Some points:
tensor([-39,  17, -22, -33,  39, -13, -53, -20,  23, -26, -42,  47, -17,  22,   2, -15, -33, -19,
        -11,  18,  16, -18, -14,  19,   0,  62,  18,  13,  -3,   5,  -5,  12,  39,  39])
tensor([-23,  49,  12, -20, -27,  49, -39,  -1,  32,  24,   0, -11,  -7, -26,  -2,  25, -11, -49,
         -5, -37, -14, -23,  21,  -3,  30,  16,  -7,   4,   7,  24, -14,  34,  40,  50])
tensor([  8, -28,  13,  24,  15, -33, -49,   5, -36, -53, -23, -18,  20, -20, -11, -10,  25,   0,
         30,   4,   7,   6,  22,  -4, -17, -29, -43, -50,   7, -29, -25, -38,  -1,  44])
tensor([ 23,  -1,  -6,  19,   6,   6, -21,  -3, -39, -30,  34,   8,  43, -17, -40,  -9,  10,  29,
        -16,  19, -50, -58,  21,   6, -22,  17,  22,   3,  68,  55,  -9,  -8, -13, -12])
tensor([ 40,   4, -10,  53, -54, -16, -51,  10,  44, -39,  37, -24, -35,  20, -11, -18, -32,  35,
          7, -12, -24,  22, -22,   2, -20,  15,   7, -12, -54,  -6,  16, -14,  -6,  28])
tensor([-19,  23,  15,  19, -11,   4,  -3, -11,  38,  31, -45, -65,   1, -14,  14,  13,  30,  27,
         -9,  56,  21,   2,  22,  13, -43,  18,  19, -10,  20,  13,  36, -20, -21, -37])
tensor([ 21,  25,  -2,  38, -11,  14,  26,  12,  43, -43, -27,  63,  39, -33,  18,   9,  24, -16,
        -38, -16,   2,  48, -34, -22, -29, -26,   6,  15,  -9, -17, -22, -37, -15,  -9])
tensor([-56, -12, -12, -26, -17,  28, -24, -17,  17,   8,   4,   8,  20, -15,  64,   5,   0,  38,
          3, -11, -36,  12,  44,  21,  -9,   7, -22,  26,   2, -58,   5,  41,  -8,   5])
tensor([ 51, -19,  -5, -12,  -9, -47, -19,   3,   1, -10,  -3,   2, -21,  34,  53,  37, -26,   7,
        -43,  -8,  11, -11, -47,  19,  -2, -39,  12, -26,  39,   5,  14,  -9,  13,  33])
tensor([ 28,  48,  20, -23,  -1, -12,  55,  13,  10, -86,  17,  14,  -4, -15,  19,  -2,  16,  13,
         18, -44,  -7, -26, -21, -52,   3,  12,  21,   0, -18, -55,  38,  22,  50, -11])
tensor([-31,  17,  25,  46,  30,  12, -16, -28, -19,  -2,  26,  25, -34,   6,  14, -15,  -3, -17,
        -31,  14,  20, -21, -17,   9,  15, -60,  -6,  10, -33,  23,  -1,   5, -20,  -3])
tensor([ 18,  -2,  15,  28,  20,  44,   6,  40,  -1,  20, -30,  -5,   4, -27,  12,  19,  -7,  32,
         21, -57,  24, -52,  14,  33,   6, -25,  -7, -18,  -8,   9, -13, -29, -27, -20])
tensor([  4,  21,  -3,  19,  18,  57,  13, -26,   6,  21,  30,   1,  19,   5, -17, -18, -16, -30,
        -46,  17, -15, -58,   8,  32,  18,  -7,  -5, -23, -25, -24,   0, -37, -10,   3])
tensor([  6,  42,  19, -12, -15,   7,  31, -33,  34, -28,  -4,  -3,  25, -18,   5, -15,  24, -38,
          0,  -1,  46,  22,  25, -16, -52,   4, -30, -72, -14,  14,  70,  50, -60, -12])
tensor([-26,  16,  26,  17, -13, -22,  12, -40, -15,  29,  24,  25,  -8,   3, -24,  35,  17,   5,
         28, -20,  -4, -27,  -5,  -8, -27, -17, -19, -49,  34,  40, -23, -14,   9,  12])
tensor([-32,  -3,   2,  -6, -15, -20,  29,  29,   8, -20, -31,  -9,  -3,  70,   0, -24,  -4,  -9,
         11,  31,  10, -17,  -9,  23, -10,  26,   7,  14,  -8,  12, -58,  18, -16,  -7])
tensor([ 25, -55,   2,  13,  58,   0,   7,  45,  -6,  14,  11,  37,  52,  -7, -27,  -9,  -2,  28,
         11, -11, -51,  30,   9,  25, -22,  13,  -9,  -4, -17,  38,  21,  37,  17, -15])
tensor([-20,  -8,  15, -12,  -1, -22,  16,  29,  30, -10, -13,  -2, -27,  18,  30, -11,  14, -10,
          5,  41,  -1,   4,   5,  43,   9,  42,  -4,   2,  18,   1, -35,  -8, -12, -19])
tensor([  4,  36,  65, -16, -20,  18,  24,  11,  10,  -4,  -9, -42, -28,  -5, -25, -19,   0,  -2,
          8,  49,  18, -16, -16,  24, -21, -37,  -3,  -4, -16,  28, -24,  16,  21, -18])
tensor([-32,  28,   2, -23, -22, -10,  12, -20,  -6,  45,  10,  -6, -22,  -7, -15, -15,  33,  29,
         15, -35,   5,  -2,  13,  23,   1, -45, -13,  29,  -4, -17,  -9,  14,  11, -10])
tensor([  6,  62, -21,  37, -21, -16,   0,  -9, -34, -66,   7,  -3,  67,  41,  26,  -6,  42,   6,
         14, -33,  15,  31, -16, -43,   2, -14,  10,  17,  16, -18,   1,  18,  10,  30])
tensor([ 46,  29, -24,  -1,   3, -37,  15,  17,  -2,  16, -23, -46, -29,  15,  32,  12,  -5, -30,
        -38,  17, -33, -11,  12, -34, -12, -49,  -9, -14, -35,  26,   2,  15,  -5,  20])
tensor([ 54, -11, -13,  -7,  14, -10,   0, -22, -23,   2,  16, -20,   7,  27,  -6,   1, -22, -23,
        -17,  23,  10,   0,  17,   0, -54,   1, -15,  31,  -2, -38, -43,  -2,  34,  23])
tensor([-15, -40,  19, -10,   4,  39,  21,   4, -36,   9,  22,   4, -39,  42,  -7,  -1, -15, -11,
         19, -61,  -9,  16, -15, -29, -16,  -2,   8, -34, -10,  -3,  26, -19,  10, -49])
tensor([-22,   4,  22,  30,  25,  16, -11,  -1, -21,   7,  38, -26, -18,   3, -16,  -8,  30,   6,
        -24, -19,  13,  19, -37,   3,  42, -25,  19,  -8,  -7,  -1,  18,  -1,  28, -25])
tensor([-41, -10,  -2, -32, -18,  -2,  25, -15,  -3,   5,  10,  13,  23, -28,  13, -13, -42,  12,
         21,   2,   3,  31, -12,  -1,  -9,  32,  42, -12,   1, -15,  30,  -4,  -6,  23])
tensor([ 25, -62, -41,   5,  20,   8,  26, -17, -16, -18,   4,   6,  20, -33,   7, -34,   0,  12,
        -28, -30, -28, -11,   6, -13,  12,  58, -27,  -5,   7,  45,   8,  40,   4, -55])
tensor([-29,  10,  -5,   8,  33, -31,  28,  16,  -6, -19,  -7,  -4,  19, -35,  23,   7, -34,   1,
          7,  32,  19,  20,  34, -32,  -6,  19,  23, -30,  -9,   1,  76,  -6,  -5, -27])
tensor([ 53,  -6,   6,  12, -30,  17, -47, -22, -45,  16, -29,  14,  13,   9,  -2,  15,  24,  -4,
        -19,  26, -11,  27,  58, -15, -32, -16,  18,  -4, -19,  10, -32,  11,  23, -11])
tensor([-28,  -8,  21, -11, -38,  18,  40,  20,   6, -44,   1, -31,  -1,  41, -24,   8,  -6,  -3,
          0,  34,  -3,  22, -39,   2,  41, -23, -48,   3,  20,   3, -40,  14,   5, -57])
tensor([-40,  58, -24, -38,  15,  33,  -9,  18,  35,  17,  23,   8,  17, -34,  25,  -3, -57, -26,
          0, -17, -33,  37,   4,  -5, -28,   0, -34, -12,  35, -17, -19,  13,   8,  36])
tensor([ 13,  41,  18,  -7,  25,   4, -19,  11, -39,  35,  44,  19,  10, -20,   7,  23,  35, -18,
        -21,  -7,   2, -26, -10,  32,  41,   7, -13, -13,  -7, -23, -24,   1, -55, -14])
tensor([ 39, -41, -39, -12, -15,  -7,  14,  -1, -30, -10,  -1, -15, -26, -12,  12,  -9, -44, -12,
         -6,  22,  41,  -7,   0,   7,   2, -18,  -3,   9,  18,  -6, -16,   1,  24,  26])
tensor([ 46, -15, -43,  -9,   4,  -3,  13,  -7, -30,  -2, -18, -21,   0, -11,  -4,  -3, -50, -13,
          2,  17,  30,  11, -14,  27,  17,   1, -27,  16,  30,  27,  15,  42,  -4,  -2])
tensor([ 39, -18, -34,  -5, -28, -35, -35,   1,  15,  38, -15,  -3,  20, -14, -37,  -1, -23, -19,
         19,  16,   8, -23, -33, -16,   7,  10,  12,  40, -10,  -7,   7,  34, -25, -49])
tensor([ -7, -12, -50, -33,  25,  39,  -3,   7,   1,  61, -14, -15,  27,   1, -16, -23,  18,  32,
          0,  -5, -30,   2, -15, -34,   9,   8,  -9, -28, -46,  26,   0, -25,   3,  49])
tensor([-46, -10, -17,   8,   5,   7,   8,  26,  -7,   9,  32,   0, -16,  12, -42,  -5,  25,  18,
        -35, -30,  27,  -5,   4,  21, -24, -46,   7,  15,   6, -11,  22,  -1,   8,  -3])
tensor([-19, -28,  -5, -27,  40,   8, -29,  29,  10,   3,  22,  26,  10,   8, -31,  18,  34,  -7,
         16, -32,   8,   5,  44, -18,  15,  -5,  15, -16,  -4,  30,  -8,  -5,  -3,  21])
tensor([-29, -12,   9,  10, -11, -37,   8,  35,  16,  -8, -10, -35, -20,   6,  46, -16,   2,   1,
         10,  22,   9,   1,  15,  28,  16,  50,   3,   0,   6,  10, -42, -20,  -2, -25])
tensor([ 45, -42, -24,   3, -25, -25, -44,   3,  42,  11, -15,  -2, -22,  -1,  -2,   6,  38, -32,
          4,  14, -20, -24, -33, -11,   7, -11,  42,  -4,  24, -50,   3,  12,  -1,  -5])
tensor([ 40,  11,  40, -13,  63,  46,   2,  -5,   7,  16,  10,  -3,  38,  32,  11, -56, -37,  -9,
        -19, -47,  15,   4,  -6,  -4,  30,  10,  22,   0,  15,  25,  -9, -29, -28, -14])
tensor([-57,  -5,  22, -32, -62, -16, -27,  16,   8,  17,  15,  32,   1, -16,   3, -58,   3,   8,
        -15,  -1,  19,  17,  25,  -2,   2, -27,  -8,  16,  14,  27, -10, -25,   9,   2])
tensor([-15,  -5, -33,  15,  35,  60,  15,   5, -33,   6,  10,  -6, -56,  27,  -6, -11,  29, -29,
         16, -50,  -2,  32, -19,   5,  -8,  -1,  29, -14,  -2,  -3,  30, -14,   3, -40])
tensor([ -4,   8,  36,  17,  39,  -5,   5, -55,  18,  38, -17, -18,  12,  38, -25, -18,  -9, -25,
        -41, -43, -13, -14,  24,  13,  42, -22, -12,  17,  -1, -12,  27, -26,   8,  -3])
tensor([ -8,   5,  35,  29,   2, -10,  10,  25,  13,  38,  -3, -19,  -1,  17,  34,  28,  14,   9,
          4,  46,  38, -18,   1,  16, -36,  64, -15,  38,   7,  -4,  25,   3,  -2, -15])
tensor([ 53,   1,  13,   6, -20,  -8,  19,  18,  15, -18,  12,  -3, -80,  -6, -28,  -4,  -4,  33,
         25,   6, -34,  27,  23, -44,   3,  -4,   6,  42,  18, -40,  10, -25, -64,  51])
These points spread out most along one direction. Take the direction at right angles to it along which they spread out most. Go by this last direction. For each point below, how far along it does it lie, from 0 to 99? The average is 50, and the first point in the table lies past the average. One standard deviation of the points above along it is 16.
tensor([-52, -10,  16, -22,   1,  35, -41,  -3,  -9, -50, -35,  15, -31,  14,  -8,  15,   4,  47,
         -3,  25, -14,  -4, -46, -21,  27, -13, -36,  48,  28,  17,  -9,  29,  10,  -5]) -> 59
tensor([ 27,  28, -30,   9, -38, -16,  17,  14,  20, -14, -17,  34,  20,  12, -40,  60, -13,  24,
        -30,  -9,   8,  26,  51,  -3,  45,  -3,  -2, -33, -30, -50, -37, -16, -18, -12]) -> 36
tensor([ 63, -34, -24, -17, -11,  19,  12, -17, -27,  15,  -1, -21,  -1, -14, -11, -20, -21,  -7,
          4,  32,  39,  32,  -4,  14,   9,  14, -13,  15,   3, -15, -15,  38,  24,  15]) -> 48
tensor([-42,  -5,  17, -14,  27,  26, -39,  -3,  19,  -1,   7,   7, -30,  -5, -25,  17,   6,  14,
          4,   4,   4, -15, -19, -44,   5, -16, -35,  -4,  -5,  -4,  -8,  -7,  27,  -3]) -> 54
tensor([-29, -23,  -6,   3,  23, -12,  34, -30,  -7,  -1,  -5,  -2,   3, -25,  28,  17, -14, -13,
         40,   8, -10,  -1,  -9,  -2,  14,  25,  80,   7,   0, -14,  18,  13,  10,  17]) -> 47
tensor([ 25, -33, -25,  10,  -4, -47, -31,  -6,  23,  13,  -8,  -6,  -5, -14, -27,  15, -40, -33,
         32,  20,   8, -20, -26,  -9,  13, -17,  24,  34,   9,  -7,   1,  13, -11, -31]) -> 51
tensor([ -2, -22, -17,  44, -14,  10,  32,  -1,  27,  18,  -1,  26,  -3, -38, -23,  18,  23,   6,
         23,  -7, -31, -21,  -6, -15,  19,   5, -54,  -3,  12,  42,  -6, -31,  11,  81]) -> 45
tensor([  2,  31,  37, -19, -16, -32,  -1,  -8, -30, -34, -32, -17,  28, -57, -37,  45,  30, -23,
        -36, -43, -28,  17, -19,  26,  -1,  20, -19,  23, -31,   2,  -4, -44, -47,   9]) -> 42
tensor([-35, -24,  -4,  -2,   1, -17,  33, -20, -19,  -2,  13,  11,   1, -13,  24,   9, -34,  -1,
         36,   2,  18,  15,   4, -14,   8,  42,  64,  -6, -10,   0,  17,  -3,   4,  24]) -> 46
tensor([ 52,  19, -34, -15, -31, -14, -28,  -1,  -7, -29,  20,  14,   8,  44,  37,  20,   7, -29,
         42,  27, -13, -14,  -5,  21,   8, -28, -25,  22, -14,  12,  50, -61,  14,  -8]) -> 36
tensor([-31, -15,   5, -47,  -4,   3,   0, -10,  14,  24,  48,   3,  -2,  22, -16,  23,  33,  37,
         -8,  -9,  28,  14,  23, -14, -21, -41,   9,  20, -37,   2, -19,  -6,  -2, -23]) -> 57
tensor([-23,   5,  42,   5, -18, -16,  13,  61, -15,  33, -40,   7,  -1,  23,  21, -30,  -6, -18,
        -14,  58,  -5, -10,   9,  10,   5,  30,  13,  -4,  14, -14,  12,   2,  -7,   6]) -> 74
tensor([ 34,  17,  -7,  28,  16, -31,   3, -39, -37,  38, -11,  31,  -1, -22, -11, -23,  27,  63,
         30,  -4, -18,   4,  18,   3,   3,   6, -35, -21,  28,  11, -39,   1,  21, -18]) -> 49
tensor([-40, -38,  -7,   0,  14,  -5,  12, -33,  10,  -5, -15,  -2,  20, -11,  34,  17,  -7,   4,
         29,  -2,  -7,  -6,  -9,   3,  -5,  32,  52,   6, -20, -25,  19,  27,  -5,  19]) -> 49
